Each row is where one point has got to under a steady rotation. How many ticks took it there?
The counts run from 0 to 432.
[128 132 112 117 148  81 128 174 154  92 139 103 115  84 112 118 136 144
 100  67 149 122 128 152 141 142 191 187 159 133 109 113 136 135  90 112
 112 113 112 133 107 153 157 103 132 162 165 119 131 106] : 347
[142 135 106 147  91  68 107 166 105 100 133 105 104  80 119 105 110 135
  87 106 152 135 128 162 139 136 139 135 179 151  67 114 101 107 113 131
 120 123 138 140  90 166 138 151 134 162 155 144 173 127] : 104
[128  88 125 156 113  76 139 132 101 154 146 108 141 131 150 118 142 119
 159  98 124 142 115 145 138 137 186 187 161 156  77 133  87 150 177  77
 109 144 153  95 134 149 150 118  93 151 145 124 117 131] : 385
[149 121 122 156 135  84 123 160 118 114 118 100 152  81 138 122 179 146
 184 129 166 132 103 136 131 108 163 172 168 157  78 111  98 134 164  93
 105 146 113 106  97 129 144  93 109 129 139 148 123 135] : 62
[128 132 115 147 162  63 149 181 126 133 117 119 113  47 127 135 164 137
 160  97 173 122 135 161 143 124 143 174 160 110 100 125 139 134 143 125
 108 138 131 100  98 152 109 136 114 187 137 119 150 154] : 328
[141 135 151 127 141  86 160 167 130 120 109 117 124  74 109 120 133 124
 160 101 119 119 131 146 153 126 157 184 166 142  84  94 156 162 154  97
  81 134 120 101 148 164 137 116  90 176 163 142 134 136] : 149
[151 147  93 128 100  95 115 133  95 139 144  94 135 103 140 113 136 151
 140  85 164 102  97 144 148 113 153 152 166 159  43 144 164 144 163 117
 103 114 110 115  81 155 135 137 122 147 147 135 162 128] : 299
[126 129 108 174 127  86 132 155 117 106 133 101 142  96 135 115 169 138
 145 131 150 141 107 154 149 122 152 173 156 166  69  98  74 142 169 101
  99 149 130 104  89 128 117  97  98 134 135 146 102 106] : 61
[135 107 110 147 119  75 134 159 116 104 113 107 128 100 100 134 158 118
 169 127 148 133  93 127 157 102 165 154 161 181  73 118 111 139 156  90
 107 144  99  82 105 140 163 113 104 117 138 140 130 129] : 51
[140 129 125 132 134  64 142 194 138 123 130 134 131  68 134 108 135 137
 165 105 176 147 150 146 141 119 146 178 180 100  81 111 122 111 154 117
 126 142 130 101 112 152 135 143 119 180 142 122 151 156] : 324
[119 162 112 123 116  90 154 173 172 117 128 120 131  82 139 112 117 132
 138  75 140 136 156 149 156 136 156 193 159 105  67  87 118 140 120  93
 100 123 137  92 119 152 113 134 123 167 141 121 125 119] : 140
[133 109 115 124 130 132 120 183 131 120 150 118 103  93 147 118 117 139
 114 105 140 110 118 149 151 108 185 165 166 112  53 140 135 139 117 143
 111 156  80 126  76 190 170 114 109 171 126 125 139 111] : 416
[143 122 143 160 101  69 139 128 114 132 119 153 115 108 119  83 155 124
 119  62 121 140  98 171 140 137 152 160 161 172  61  99 127 151 143  91
  98 125 119  94 121 138 142 115 109 122 183 132 144 134] : 367
[111  83 128 158 128  89 126 138 116 130 142 158 118  98 137  98 147 150
 128  91 166 135 131 175 100 117 161 179 160 107  63 151 123 117 112  99
 119 167 113 105  74 137 143 124 127 167 156 124 160 150] : 1
[144  77 123 124 124  94 105 176 126 134 131 132 124  83 146 133 111  88
 131  85 161 124 133 143 130 103 137 172 168 110  53 142 130 134 119  93
 115 154 141  80  91 143 148 142 102 144 164 140 142 155] : 215
[120  96 130 132 164  63 138 178 129 110 133 113 122  89 111 128 159 136
 111  80 151 131 154 170 129 143 157 189 162 109 105 118 160 157 157 116
  96 126 150 107 107 128 125 106  95 161 172 152 134 131] : 338
[146 130 130 136 122 100 132 164 116 104 145  66 150  95 122 111 128 158
  97 117 149 109 132 158 131 130 150 168 176 130  89 119  91 162 128 127
 116 127 100 160  82 177 171 122 105 182 129 140 149 101] : 86
[106 156  89 126 112  67 155 191 147 111 137  99 140  95 135 138 124 137
 145  88 144 139 145 132 149 146 153 188 158 149  68 113 109 121 110  92
 113 112 145 100 121 134 117 131 137 180 134 107 135 113] : 133
[171 114 135 143 108  65 114 185  97 101 130 104 127  92 127  98 129 133
 102 100 145 136 111 149 128 141 132 136 187 130  89 104 114 136 152 137
 134 120 129 133 103 173 178 148 101 152 166 135 174 134] : 98
[139 141 131 121 136  87 151 159 156 120 103 129 110  64 115 109 128 122
 154  93 139 101 127 144 160 117 176 182 165 123  90  96 156 146 122  92
  98 130 109  96 118 174 152 130 109 174 142 128 146 132] : 150
[101 107  85 129 114 116 132 158 119  94 140 121  99  98 120 133 123 109
 110  98 173 117 133 150 160 110 172 155 170 115  53 149 145 143 104 109
  98 144 125  80  77 154 117 117 122 142 133 160 129 128] : 227
[153  89 121 155 128 103 124 189 105 119 144 142  79  78 135 126 163 156
 142  92 137 133  84 154 116 116 168 140 171 123  62 137 127 143 130 140
 127 146  94 102  88 176 149 121 114 145 128 132 136 137] : 426
[127 164 120 131 146  89 154 169 145 136 106 111 122  53 133 133 139 129
 164  75 139  99 118 151 156 131 149 184 138 134  77 102 147 145 119  94
  94 120 123  87 120 151 123 127 120 175 140 124 142 123] : 143
[131 134 127 160  79  79 150 119 126 110 119 140 105 113 126  72 127 119
  99  65 116 145 123 162 145 156 162 162 159 164  57  84 107 133 111  95
 100 126 124 104 124 156 139 119 122 132 166 131 138 121] : 366
[138 115 104 127 128 112 101 157 124 131 137 119  88  86 136 133 138  98
 119  73 170 121 117 152 156  89 168 174 170 116  59 165 148 138 134 123
  98 150 121  91  91 160 121 124 110 144 128 156 110 129] : 223
[144 147 116 133 104 116 122 153 142 120 128 117 100  89 113 128 130  96
 115  55 153 130  93 157 168  93 145 166 156 157  52 136 131 152 119 101
  84 132  96  97 111 155 135 135 117 126 121 149 117  97] : 38
[ 98 124  87 141  94 101 142 149 149  92 135 118 124 102 107 115 146 133
 134 124 160 145 113 143 162 103 185 164 157 158  55 101  77 135 137  73
 116 142 111  90  81 143 138 105 115 126 124 144 125 110] : 53
[136  90 105 139 132 111 139 171 120 137 146 144 101  90 130 128 135 148
 121  99 131 112 100 160 140 123 176 142 167 107  54 136 149 158 116 139
 114 155 102  91  58 175 143 118 108 139 137 124 128 125] : 419
[180 136 115 132  83  78 116 152 105 114 133  73 148 122 141  99 123 131
 133 111 151 133 114 133 133 124 134 153 200 168  59 129 141 132 160 118
  92 133 129 135 104 154 143 128 109 145 165 157 138 126] : 294
[121 147  79 133  89  88 139 160 138 127 145 107 145 114 132 112 113 156
 122 103 158 131 120 138 164 119 161 168 165 141  42 123 123 126 150 116
 132 131 109 114  70 154 140 149 125 149 135  95 162 121] : 307
[123 119 138 166 120  82 137 129 129 104 121  95 137 115  91  98 142 132
  92 100 145 128 116 184 126 128 148 171 151 139  97 109  72 173 134  79
 109 134 126 124  76 126 159 128  91 150 132 160 147 103] : 268
[117  98 119 152 104 126 125 192 116  98 168 139  92  93 130 119 137 144
  89 100 130 157 124 167 128 128 163 149 163 123  45 117  98 136 130 137
 127 156 104 120  76 166 137 108 102 141 146 144 131 110] : 424
[131  98 122 137 115 122 138 192 131 100 148 115 123 115 138 118 108 138
  95 118 118 127 141 147 138 130 168 168 183 128  45 114 128 142 124 148
 111 159 106 125  72 174 167 112  90 152 149 136 126 118] : 417
[173 150 102 130  96  98  96 120 103 130 148  88 130  95 160  99 128 139
 125  71 179 111  97 153 141 128 158 152 187 120  58 137 133 154 161 107
 100 115 128 112  85 155 128 146 127 133 141 149 139 112] : 292
[163 129 128 158 126  86 140 166 110 122 139  79 124  94 123 115 134 152
  83  99 128 116 104 172 139 146 144 150 169 137  89 114 103 176 153 141
 110 133 128 146  76 172 162 135  84 157 143 132 136  97] : 90
[180 133 103 122  89  74 114 139 112 113 131  91 159 109 147  88 116 131
 142 101 164 113 113 126 132 123 152 150 203 145  58 127 157 135 141 111
 104 134 121 120  83 153 152 141 131 139 155 143 160 140] : 295
[140 111 136 151 112  67 140 115 109 148 115 121 119 113 125  85 147 121
 157  78 131 121 101 143 157 118 176 172 150 174  76 128 123 129 144  77
 108 125 101 100 129 155 166 129 122 147 141 111 161 147] : 375
[121 140 101 156 105  97 144 147 134  84 122  98 150  83 148 106 151 144
 144 143 170 136 132 139 138 123 164 169 165 132  71  92  69 128 122  82
 100 143 130 117  75 147 129  97 123 163 124 153 121 120] : 64
[120 149 106 158 128 106 143 176 148  95 138 140 124  88 138 127 169 156
 128  77 153 135  98 157 130 119 154 172 157 118  58 102 115 147 112 113
 112 132 100  86  79 119 130 101 121 118 124 133 115 100] : 245
[114 163 113 141 129  92 150 194 127 114 126  93 125  86 137 130 138 135
 146  75 137 132 136 143 159 138 136 181 143 147  64 107 107 135 147  95
  99 109 151 104 149 148 115 119 107 175 137 115 126 114] : 137
[157 130 136 155 136  80 135 168 124 100  96  93 169 100 150 100 164 138
 162 133 166 127 126 125 128 120 139 189 176 130  87 101 105 134 152 104
 101 150 118 121  81 132 158  95 107 150 144 145 121 144] : 69
[126 140  87 146 110  86 152 167 139 134 151 131 122  94 135 105 131 154
 142  89 169 144 125 149 165 131 167 154 158  97  51 113 111 130 167 119
 138 128 125  95  78 154 128 156 112 149 113  93 145 127] : 314
[129 149  95 123 129  71 136 187 152 130 141  94 137  84 138 142 143 142
 171  73 154 130 122 129 142 126 163 186 156 138  72 128 131 123 123  89
 116 112 131  87 125 137 121 136 139 172 129 101 137 128] : 132
[134  75 125 135 134 108 124 201 113  99 143 133 108  90 126 133 137 149
 128 111 129 123 110 147 123 110 157 149 159 127  53 124 139 138 125 124
 134 148  89 104  82 171 186 112 100 140 151 127 158 148] : 422
[176 133 108 137 106  72  99 130 100 116 128  74 136  84 152 109 128 136
 145 101 169 101  91 138 126 114 150 140 180 160  82 127 136 143 126  95
 102 115 135 116  86 163 144 138 130 144 158 150 153 123] : 288
